128 stands for zero in the data rows.
Each row has a hidden score. How much does it go up from the first row of each pair to the second? 10 means little or no change, 20 a big rise and 0 a big fall. The score is a weighted sum of the row's numbers plus the product of two more (or one squared), each taken from its middle value.
[100 129 116 157  97  94 153 127 171 126 134 132 140  85  95 124]
[129 153 143 105  93 110 149 106  95 124 105 127 131 113 139 139] -> 9
[144 146 121 110 131 119 125 126 115 121 121 116 123 143 135 132]
[129 113  95 122 134 117 126 138  96 134 102 151 112 139 127 153] -> 12
[158 174 141 140 147 131 146 114 146 116 141 109 152 107 136 118]
[112 155 170 135 144  88 145 128 187 103 104 118 158  97  71 154] -> 9
[159 131 129 135 188 133  95 126 142 133 121 127 153 165 167 113]
[129 161 123  72 151  98 119 126 132 114 101 109  98 120 120 134] -> 9
[143 144 134 135 178 148  81 138 136 145 123 102 125 151 151 109]
[136 124 117 118 147 107 127 141 126 141 131 155 134 128 133 138] -> 15
[140 106 124 162 145 131 129 115 121 122 136 133 150 136 124 117]
[103 206 139  74 127  56 138 127 172  90  90 100 110  77  91 120] -> 13
[ 99  90 128 174 123 132 134 152 165 144 172 160 138 113  87 120]
[ 66 154 165 133 103 117 167 128 169 109 100 101 108  76  88 132] -> 8
[122 119 138 165 188 163  46 134  80 145 121  92 104 176 131 110]
[137 130  97 136 130 113 129 142 134 146 146 157 109 126 122 133] -> 12
[134 138 134 136 104 144 132 129  89 167 149 187 134 151 186 158]
[133 137 148 155 126 167 119  87  78 127 142 107 159 146 142 115] -> 10
[103 172 118  90 114  95 140 133 118 117  88 109  99 112 118 129]
[138 126 142 146 125  94 145 122 208 110 138 126 154  81  90 140] -> 6
[ 95 106 131 159 110 115 132 133 154 125 149 157 149 119 103 114]
[ 95 156 110 108  94  77 146 149 168 125  85 131  84  78  96 159] -> 12
[ 97 129 133 117 139 106 138 148 145 139 104 173 114 113 110 146]
[180 186 133  28 105 110 152 111 113  79 125  81 123 102 165 103] -> 12
[145 137 123  92 159 110 119 154 143 132 111 128 120 156 161 108]
[141 146 121 132 155 131 142 118 137 140 140 144 131 133 138 107] -> 7
[115  94 179 172 137 112 133 151 161 109 132 133 143 116  80 111]
[189 168 113  87 174 138 109 126 154 102 113 108 142 129 163 121] -> 9
[142 129  90 113 125 120 125 126 108 120 116 141 110 125 139 131]
[118 130 142 104 117 173  93 115  94 100 136  38 105 128 135  78] -> 6
[140 174 132  99 169 109 123 108 164  87 119  86 142 104 129 106]
[118  95 132 158 107 149 154  99 123 122 165 136 159 108 103 111] -> 8
[113 118 153 153 143 141 149 136 151 122 182 127 159 127 112 108]
[ 81 123 126 154 107 110 146 148 151 142 142 152 111 106  88 119] -> 9
[123 110 115 142 113 134 133 130 111 145 144 148 104 127 108 134]
[140 147 138 168 167 137 130  78 123  99 111  64 169 113  98 106] -> 12
[120 138 138 132 116 144 114 123 101 134 134 107 120 137 133 115]
[120 133 155 164 161 115 152 147 162 124 113 163 134 154 129 169] -> 11
[137 152  92 104 137  83 117 141 157 127 107 146 118 131 131 127]
[122  83 163 217 169 183 120 134  89 174 188 159 185 186 176 129] -> 11
[144  84  99  83 110 184  89 129 118  97 135  39  89 148 126  57]
[140 158 121 111 129 131 127 101  97 115 115  92 121 127 133 118] -> 15
[ 74 107 131 187 132 129 141 138 128 161 166 162 130 130  93 128]
[140 108 108 157 146 161 119 101  58 149 150 137 158 151 155 141] -> 17
[101 148  90 120 106 112 125 160 100 152 113 137  67 111 101 133]
[154  88 113 115 119 112 116 175 126 168  83 191  65 166 132 176] -> 8
[118  47 157 194  92 101 141 147 148 135 125 144 132 104  67 144]
[165  62  80  78 153 188  67 191 141 133 186 122  67 192 162  61] -> 7
[132 177 144  86 137 107  97 141 129 112 120 111  89 122 124 129]
[139 168 140  84 122 110 109 138  85 139  85 144 111 138 187 170] -> 12
[ 75 142 119 113  94  92 122 138 143 136  91 136 107 109 110 145]
[ 99 130 119 116 117 123 139 123 140 139 142 158 127 117 110 119] -> 7
[170 103  94 117 138 181 113  94  80 107 131  86 133 148 153  92]
[128 127 126 146 120 148 153 120 148 107 177 148 137 122 121  98] -> 3
[ 67 158 145 120  91  87 123 150 135 122 128 124  94  89  61 126]
[121 120 121 177 142 153 133  90  86 118 149 112 152 127 120 125] -> 13
[166 142 143 106 137 159 143  85 107 103 149 106 170 124 161 109]
[110 129 148 127 122  99 121 138 138 127 121 139 114 123  91 122] -> 13
[186 126 140 119 136 186 115  93  66 136 155 147 188 174 226 152]
[101  88 127 151 111 106 142 156 166 146 123 150 136 119 109 142] -> 9
[146 143 127  85 165  92 112 158 133 128  97 150  88 126 124 147]
[126 124 125  85 127 140  90 173 117 133 148 118  68 147 141  96] -> 11
[111 136 126  92 132 109 123 142 137 135 126 148 104 122 119 128]
[180 162 110  19 105 120 102 161 112 109 116 107  70 142 174 117] -> 11
[130 119 143 180 147 172 107 109  96 141 164 107 144 156 134 113]
[141 130 156 113 121 173 116 112 110 123 172 129 152 153 176 106] -> 7
[131  98 111 181 136 188 131  86 103 126 176 101 160 117 104  81]
[213 110 108  88 154 169 136 126 120 125 151 160 153 176 209 123] -> 11
[130 166 115 112 117 113 140 132 139 133  91 129 106 117 141 151]
[ 78 175 153 158 111 120 129  88 102  81 116  58 132  96  92 106] -> 11
[190 108 124 169 177 158 138 124 139 136 190 166 186 155 166 110]
[138 107 139 148 134 160 106 130 123 134 162 109 136 163 159 114] -> 9
[103 116 106 108 108 103 120 152 146 149  97 159  88 127 104 143]
[134 142 122 106 116 122 129 130 106 130 127 140 104 139 137 120] -> 8
[158 152 163  96  84 159 191  43  84  91 162 111 201 110 187 123]
[180 182 120 107 208 115 140 108 196  99 104  98 159 100 159 131] -> 9
[ 87 175 121  76  93  72 144 141 148 119  76 124  80  86 110 153]
[139 160 109  88 132 123 112 128 101 107 110  97  88 129 141 104] -> 7
[126 145 134  73  99 132 101 124  53 120  96 117 106 145 177 146]
[162 165 115 135 198 144 111  50  91  89  73  44 157 125 130 120] -> 11
[163 108 117 110 158 140 103 146 124 127 126 133 133 154 164 116]
[119 173 117 109 144 105 118 147 131 119 108  96  86 112 113 128] -> 11
[146  97 151 138 153 191  61 129  78 139 153 103 144 199 180 104]
[119 194 128  71 137  82 135 129 140 106  90 119 100 104 118 131] -> 12
[113 209 150  92 122  98 134 112 134  85 108  86 123  89 114 127]
[166 102 111 147 167 155 115 113 128 112 153 101 154 144 136  94] -> 11
[128 175 131 118 114 116 149 123 104 126 123 150 136 114 150 133]
[ 96 112 138 173 148 147 157 141 160 150 124 153 129 136 128 154] -> 8
[169 140 108 124 175 131 109 137 124 150 102 163 129 152 149 101]
[168 132 124 130 173 139  85 133 120 146 125 145 136 181 172 125] -> 12
[ 43 125 156 143  59  76 156 148 160 133 122 142 106  99  68 144]
[155 179 116  99 155 106  99 136 144  93 114  76  96 117 126  92] -> 8
[109 164 148 105 127 100 135 119 134 103  96  91 112  92 107 135]
[154  96 123 151 161 148 110 116 127 146 147 146 155 161 142 129] -> 10
[167  66 103 149 100 185 154 126 116 118 230 144 161 140 144  67]
[ 75 133 174 164 112 121 162 143 146 125 138 130 130  98  78 118] -> 16
[139 120 133 170 144 137 143 140 161 135 162 136 144 121 112 133]
[176 149 124  87 178 117 105 121 134 128 101 121 141 142 170 135] -> 8
[155 135 152  77  53 170 156 113  92  99 188 119 145 126 185 116]
[131 155 126  70 127 108 102 161 120 116  96  96  71 124 142 131] -> 16
[111 100 117 123 103 174 105 139 105 135 160  99  98 166 122 101]
[116 138 114 147 126 148 101 110  77 115 134  88 103 135 121 115] -> 15
[164  82 103 165 164 188  85 144  82 170 154 175 140 203 189 104]
[181 135 139 104 102 149 147 106  89 115 132 145 162 142 202 146] -> 11
[177 103 108 148 181 138  91 121 106 107  82 121 145 151 129 121]
[ 88 133 133 116 112 102 138 160 138 129 122 151  90 119  93 129] -> 7
[174 131 118 127 170 162  87 136 114 143 157 144 133 169 154  99]
[132 154 107 119 105 104 137 131 146 138 100 126 107 114 144 171] -> 14
[132 164 159 150 178 118 139 136 165 124 121 133 138 127 113 132]
[166 162 118 117 168 150 115  67  90  87  96  62 150 129 142 127] -> 15
[171 153 135 109 141 127 148 115  95 134 140 155 158 124 177 148]
[121 128 134 108 130  94 142 146 165 116 134 153 121 113  95 127] -> 9
[126 109 107 143  75 173 195  63  94  81 205 105 154  82 100  70]
[139 112 108 117 147 153  80 136 117 117 133  86  99 152 113  79] -> 19
[118 201 131  48 143  73 107 138 159  97  74 113  87  84 108 137]
[114 144 155 163 137 137 132 116 143 123 163  95 159 105 102 107] -> 13
[ 52 137 172 147  81  67 160 157 166 127  90 128  89 111  77 187]
[118 131 134 101  92 122 118 142 112 136 128 128 113 129 142 121] -> 7
[120 124  98  78 131  94 127 178 129 152  91 172  83 150 138 139]
[141 158 134 135 162 124 153 119 163 114 121 125 147 119 134 131] -> 6
[ 87  95 104 169  97 155 147 148 104 157 186 157 113 138 109  98]
[103 127 161 167 149 120 137 133 162 120 157 152 151 110  84 129] -> 15
[118 108 143 137 130 143 147 104 136 107 151  83 135 104  98  97]
[124 119 143 126 139 122 135 140 158 141 129 156 131 122 124 130] -> 10
[231 114  92  89 198 171  85 138 127 126 147 127 145 181 203  74]
[131 170 147 108 110 119 161  95 130  93 111 100 145  87 126 127] -> 10
[120  80 114 150 145 160 107 135  83 144 138 140 122 157 129 101]
[ 57 127 141 144  70 104 137 153 128 140 143 157 100 101  60 139] -> 11
[147 120 117 104 104 139 112 137 102 148 128 153 132 153 180 146]
[170 129 149 164 183 169 122 117 161 119 189 116 193 141 151  77] -> 7
[105 145 151 115  98 134 170 115 136 103 132  86 118  95  99 104]
[140 135 128 101 147 109  94 143 136 130 105 117 113 139 141 128] -> 14
[135 154 118 130 161 122 144 132 165 139  86 140 140 128 135 166]
[117 154 101  34 120  82  93 157 140 135  61 153  76 144 142 150] -> 14
[175 101 117 132 133 140 114 124 102 140 122 161 154 169 188 153]
[215 156 125  77 171 162 135  39  67  97  83  98 195 153 213 135] -> 9
[153 117 133 129 145 104 116 129 162 115 105 127 143 112 107 141]
[108 168 146 121 130  85 123 133 153 106 131 118 134 107  91 141] -> 16
[143  95 122 149 133 193 104 119 120 149 172 130 143 157 159 116]
[120 119 117  99 127 131 104 144 127 130 117 127  94 138 129 107] -> 13
[140 136 117 145 153 134 116 143 122 153 131 160 126 148 145 140]
[118 103 123 121 137 117 134 140 136 135 141 138 119 112 106 135] -> 9
[128 151 130 179 167 152 128  58  74 100 100  66 176 112 126 123]
[129  66 137 215 141 201 138  96  71 152 202 156 202 167 156 116] -> 6
[190 128 112 126 141 147 134 113 122 126 143 142 164 153 187 138]
[101 118 116 162 132 121 141 129 157 148 141 148 135 113 102 129] -> 8
[ 84 123 143 140  96  81 136 153 136 130 102 131 105 108  74 143]
[112 117 125  99  96 175 139 142 145 132 172 104 111 128 127 106] -> 4
[ 78  63 142 153  86 100 154 183 130 172 106 196  87 144  94 179]
[127 165 149 108 120  79 150 129 168 100  95  97 122  99 105 136] -> 11
[168 127 133 111 136 163 141  81  78 126 133 143 184 145 184 159]
[146 142 167 114  73 160 136  68  72 121 151 118 176 138 179 131] -> 7
[159 144 121 101 128 128 110 138 132 135 139 147 133 158 180 147]
[112 129  74 157 117 127 155 158 145 171  91 141  83 113 117 168] -> 8
[ 93 131 145 125 112 101 147 128 158 120 143 149 132 113  93 136]
[ 86 162 140 119  98  97 139 132 151 124 111 117 113  84  97 137] -> 10
[170 164 108 100 162  94 115 134 126 124  96 132 115 142 136 133]
[128  81 108 105 178 170   0 205  92 180 112 112  48 236 191 115] -> 7
[180 136 109  71 131 144 120 135 144  91 182 119 118 128 155  71]
[110 176 157 118  92  94 158  90 115  91  94  92 130  82  95 131] -> 13
[172  74  93 149 174 179  67 118  79 148 132 124 141 194 153  98]
[ 73  71 127 163 101 116 123 166 137 164 169 195 119 141  90 136] -> 10
[111 132 128 152 150 129 143 130 151 138 126 151 135 118 126 133]
[135 156 133 121 145 131 124 109  93 123 112 100 142 131 156 137] -> 15
[108 103 105 117 116 105 129 151 134 149 116 173 117 130 127 133]
[147 131 148 145 108 158 178  91 113 104 179 121 173 104 135 128] -> 8
[111 149 139 181  80 131 168 111 159 145 133 101 155  75  92 170]
[124 180 119 109 129  98 131 123 124  98  91  98  99 102 102 127] -> 12
[127 152 159 181 188 123 147 128 177 121 152 131 185 120 123 126]
[119 133 130 149 146 133 109 138 119 111 125 116 111 122 116 120] -> 10
[100 129 142 150 121 145 133 125 111 129 135 108 115 124 105 114]
[154 117 154 115 132 168 106 162 164 101 209  77 133 146 157  51] -> 8
[161 140 130  79 147 151  78 149 103 125 140  93  98 172 177 108]
[125 140 127 154 156 105 140 113 173 134 129 136 152  99 108 128] -> 8
[127 149 163 153  91 140 175  83 112 110 157 128 166  86 126 146]
[ 99  47 111 172  88 114 137 156 136 170 143 182 119 143 116 149] -> 13
[128 133 113 112 116 153 137 102 116  95 131  95 117 101 114  89]
[192  99 122 131 141 163 118 151  90 184 163 215 171 190 238 154] -> 16
[195 147  98  95 138 143 142 133 142  94 136 127 116 118 149 101]
[153 133 121 115 130  97 130 145 175 120 120 138 138 103 115 137] -> 14
[ 90 115 138 159 149 149 114 109 118 105 139  69 113 113  93  84]
[ 94 105 131 121  71 102 125 153 146 130  99 133  98 117  92 152] -> 12
[152 109 122 148 144 173 109 123 103 139 162 111 149 166 148  96]
[100  94 141 190 145 133 142 127 177 124 167 147 158 128  89 125] -> 10
[150 123 115 117 135 123 110 115 115 127 106 102 116 138 128 144]
[101  91 110 109  81  76 127 168 136 129  74 153  81 152 118 154] -> 10
[106 108 137 200 170 170 114  97  95 124 132  81 142 123  93  89]
[155 180 155 123 170  95 149 109 191  77  86  86 159 105 131 131] -> 11
[145 154 106 131 128 114 131 135 150 147 125 139 124 120 131 147]
[137 148 111  97 148 103 100 131 111 127  82 123 104 130 131 140] -> 10
[156 163 125  67 103 120 153 114 112 110 129 105 127 109 149 130]
[111 111 120 118 138 120 120 153 139 162 126 162 118 135 124 128] -> 9
[137 129 102 111 161 110 108 161 113 160 112 174  97 147 145 130]
[108 115 131 110 110 163 129 118 115 123 151 104 109 116 128  92] -> 4
[ 86  35 145 201  78 109 135 179 140 163 153 218 115 149  71 153]
[168  94  97 148 172 161  97 162 130 168 179 171 122 173 160 100] -> 9
[ 91 101 116 124  77  93 129 167 134 138 109 156  95 128  92 142]
[ 49 156 143 123  70  82 151 130 146 115 100 126  94  82  77 136] -> 8
[117 156 128 122 114 118 151 106 104 108 119 114 123 106 131 112]
[ 77 138 131 139 112 112 145 137 145 145 116 150 131 110 109 144] -> 12
[135 130 174 136 146 146 136  80 146  74 133  45 172  99 102 104]
[127 107 150 131 139 170  55 129  49 164 118  99 146 205 192 135] -> 17
[114 138 124 120 132  99 144 149 161 130 128 141 119 120 113 134]
[110 112  83 131 120 134 105 142  93 136 112 133  73 138 118 121] -> 8
[152 105 137 128 100 172 145 130 110 141 184 151 146 131 166 100]
[159 112 122 198 212 141 101 128 124 145 125 140 161 164 147 116] -> 19
[160 151 116  91 145 132 123 125 121 125 136 135 120 136 171 105]
[131 155 116  87 105 119 129 132 104 129 122 126 107 130 145 136] -> 12
[144  86 105 142 139 164 123 140 104 174 168 177 135 181 160 121]
[ 81 125 124 130 159 120  70 177 119 144 114 102  76 152 120 115] -> 14
[127  56 106 195 142 151  97 158 123 161 151 171 144 163 123 135]
[152 188 138 100 156  91 123 122 172  91 109 106 133  91 111 116] -> 6
[132 105 133 126 143  99  95 166 151 148 120 173 114 157 131 143]
[ 98  67 114 119 109 177  19 217  79 194 137 130  68 227 179 117] -> 11
[106 133 139 123 113 130 127 121 129 121 138 116 127 114 115 125]
[102 132  95 115  98 102 133 154 133 158 113 155  84 112  96 149] -> 13
[159 128 157 155 150 182 134  44  66 112 146 100 216 133 158 139]
[108 112 122 139 122 108 111 155 147 138 111 158  86 143 109 135] -> 8
[125 161 168 137 148  90 140 120 189  87 126  96 164  97  88 119]
[ 95 175 134 111  81  91 172 136 149 118  77  98  90  89 116 161] -> 9
[137 192 148  90 150  96 137 118 150  92  97  90 120 100 127 130]
[138  77 126 200 157 192 147 111 116 128 202 114 167 118 123  85] -> 10
[152 114 113 113 123 154 142 129 132 127 131 133 114 126 139  99]
[ 97 117 136 157 114 113 140 148 145 133 136 157 128 117  98 138] -> 15
[121 117 132 151 133 108 132  92 101 113  72  94 127 116  82 149]
[156  66 137 215 155 195 128 101 132 167 183 140 205 159 157 123] -> 7
[117 137 133  95 105  81 128 158 132 132  66 148  88 129 129 149]
[105 141 148 169 129 131 150 107 111 113 141  94 145 103 106 123] -> 10
[100  87 144 160  76  86 124 152 155 128 129 148 114 115  70 137]
[143 125 132 115 173  85 113 168 179 135  74 165 115 149 136 168] -> 7
[159 180 145  77 117 101 146 101 119  89  86 101 122  97 148 155]
[182 105 116 112 118 161 104 123 130 134 140 128 143 159 172 125] -> 8
[127 130 138 124 126 184 113  67  52 102 133  36 151 122 128  88]
[105 136 126 136  97 127 150 139 114 139 145 141 118 107 129 131] -> 9
[179 100  88  90 145 166 143  78  83  75 127  78 141 121 139  85]
[200 166 136 103 200 143  88 136 120 128 115 110 144 168 200 135] -> 7
[ 84 171 134 112 101  77 147 152 137 134  96 110  88 105  85 162]
[108 113 114 135  91 162 160 108  96 112 158  97 119 110  97 109] -> 2
[150 109 140 202 156 146 152  99 188 130 144 128 193 107 113 118]
[141 129 116 140 177 123  90 156 157 138 147 141 118 146 128 132] -> 14
[ 53 154 171 172 119 106 161 125 169 120 150 134 157  77  75 125]
[ 97 138 131 110 121  97 130 159 132 136 110 150  93 135 113 143] -> 12
[159 118 111 120 163 140 116 137 137 100 119 109 111 133 120  90]
[ 82 152 118 157 107 115 155 119 161 136 123 115 138 102 109 114] -> 10
[ 93 145 122  94  92 124 135 135 111 130 110 121  75 110  96 124]
[ 80 200 133 165 124 107 171  95 185 124 103 109 137  81  94 147] -> 10
[107 178 106  51 115  59 118 144 158 121  59 123  76  88 110 156]
[ 60 155 172 122  96  96 147 136 149 107  82 101  87 100  80 132] -> 8
[ 96 126 141 143 120  96 142 133 160 127 122 140 137 123 100 129]
[126 125 168 165 178 104 142 135 174 118 161 139 153 113  89 129] -> 7
[ 78  88 132 149 102  90 149 136 186 129 122 155 139  78  88 126]
[172 123 149 131 128 170 157  76 101  93 178 100 208 132 163 120] -> 14
[ 85 171 140 111 116  99 117 124 152  90  99  65  97  81  79 119]
[ 83 110 102 117  82  89 111 171 102 176 120 169  71 141  87 159] -> 16
[ 79 153 125 102 126 106 139 137 140 147 109 142 111 115 113 149]
[100 173 153 144  94 127 151  70  75 110 100  56 146  90  82 141] -> 10
[139 132 109  54  79 120 123 130  92 133  99 138  76 137 171 154]
[132 121 120 131 150 128 109 146 128 148 141 142 110 137 139 130] -> 10
[ 70 122 152 144 127 120 129 148 142 126 135 155 115 125  93 113]
[131 149 116  75 143  75  98 151 164 110  77 129 108 116 115 146] -> 12
[127 103 126 105 129 120 113 166 129 136 106 176  80 157 124 145]
[139 117 137 122 118 163  72 153  89 166 157 139 113 182 176 118] -> 11
[190 135 133 113 151 169 127  69  71 113 130 113 176 157 191 118]
[104 130 152 171 114 138 144  94 108 127 131 112 155 115 106 136] -> 9
[129 124 138  97  93 146 124 127  74 158 137 178 132 157 209 160]
[ 93 122 113 107  88  89 137 129 167 135 105 161 128 105 108 134] -> 12
